Each named move below is a turn or a mirror, shown by a few rows before and after it. Which moves, in which order, take the first row of each later pair to the second? The first pair is answered.
z386:
-.13 -.14 .03 -.03 .16 .26 -.20 .07 .25 .04 .09 .10 -.19 .00 .09 .00 .20 .19 -.12 |-> -.12 -.11 -.02 -.13 .23 .16 -.24 -.02 .10 .11 .20 .09 -.18 -.14 .16 -.08 .16 .19 -.12
.39 -.11 -.12 .10 -.23 -.22 -.09 -.16 -.08 -.14 .01 -.06 .02 -.02 .01 .20 -.19 .17 -.14 |-> .35 -.13 -.10 .15 -.22 -.17 -.10 -.13 .05 -.16 -.05 -.03 .00 .04 -.05 .21 -.18 .16 -.16
.13 -.14 .02 -.01 .11 .13 .03 -.04 .04 -.03 -.10 .07 .13 -.07 .23 -.12 -.11 .02 -.17 |-> .10 -.15 .02 .03 .09 .18 .09 -.10 .07 -.07 -.13 .07 .12 -.03 .20 -.11 -.11 .03 -.17
z979:
-.12 .05 .02 -.04 .17 .11 .14 .24 -.11 .07 .01 .09 .14 .20 .01 .08 -.05 -.09 -.05 |-> -.15 .09 -.04 -.04 .00 .07 -.06 .14 -.10 .10 .02 .06 .10 .32 .03 .13 -.09 -.11 .04
.07 .26 -.28 .21 .07 .15 -.27 -.12 .04 -.16 .07 .23 -.23 -.03 .28 -.12 .21 .08 .12 |-> .15 .27 -.22 .25 -.07 .12 -.28 -.15 .11 -.26 .01 .14 -.27 -.02 .24 .03 .12 .17 .06
-.05 .01 -.03 -.14 .19 .09 .12 -.01 .05 .00 .11 .03 .02 -.18 .08 -.06 -.01 .15 -.30 |-> -.11 .09 -.15 -.17 .21 .07 -.15 -.03 -.04 .16 .08 .03 .03 -.08 .21 -.19 .07 .00 -.13
z232:
.02 -.09 .21 .06 -.17 -.10 .01 -.05 -.18 .04 -.03 .06 .14 -.04 -.13 .11 -.17 -.09 -.01 |-> .14 .15 -.03 .14 -.18 -.07 -.14 -.02 -.04 -.10 -.12 .08 .09 .10 .08 -.13 -.02 -.08 .17
-.52 -.16 .08 .02 .15 -.01 -.01 .16 -.09 .29 .09 -.13 -.06 .18 -.29 .02 .20 -.26 .01 |-> -.14 -.04 -.15 -.03 .10 -.33 -.08 -.02 -.43 .24 .09 -.23 .06 .14 -.11 -.12 -.03 -.39 .12
-.08 -.04 .04 -.11 -.28 -.09 -.15 -.17 .01 .17 .10 -.21 -.11 -.09 -.03 .21 .03 .27 .03 |-> .10 .07 -.08 -.08 -.23 -.09 -.26 -.16 -.01 .12 .05 -.21 -.12 -.07 .09 .07 .02 .20 .11
Pairs:
(2 to 4 moves a pair)
-.12 -.25 .27 -.06 -.30 .09 -.02 -.04 .18 -.01 .12 -.04 -.08 .04 -.22 .36 -.02 .21 -.10 |-> .08 .08 .04 .11 -.02 .28 .08 .09 .45 -.33 .01 .05 -.10 .11 -.03 .09 .15 .34 -.08
z232 then z232 then z979
.31 .13 -.18 -.04 -.05 .00 -.10 -.27 .06 -.21 .00 -.27 .09 -.03 .14 .06 -.11 .12 -.04 |-> -.12 .17 -.14 -.07 -.04 .25 -.27 -.11 .27 -.02 -.04 -.17 -.05 .18 .12 .04 .14 .09 .11
z232 then z979 then z979 then z979
.19 .21 -.10 -.04 .11 .00 -.03 .00 -.02 -.10 -.04 .05 -.01 .02 .16 -.18 .07 -.05 .07 |-> .11 .06 .10 .02 .15 .14 .21 .05 .17 -.18 .00 .11 -.05 -.09 -.02 .04 .07 .13 -.09
z979 then z979 then z979 then z232
-.18 -.05 .07 -.13 -.11 -.13 -.06 -.05 -.05 .21 .07 .01 .06 .00 .01 .16 .04 -.07 .05 |-> -.11 .06 -.04 -.02 .22 -.03 .17 .03 -.06 .05 .01 .07 .18 -.14 .07 -.05 .10 -.07 -.04
z232 then z979 then z979 then z979
.12 -.26 -.08 -.03 -.48 -.19 -.20 -.16 -.12 -.06 -.02 -.06 .19 .09 .01 .33 -.18 .00 -.06 |-> .32 -.03 -.14 .21 -.25 .05 .05 -.06 .17 -.45 -.12 .09 .17 .00 .09 .19 -.06 .23 -.14
z232 then z979 then z232 then z232
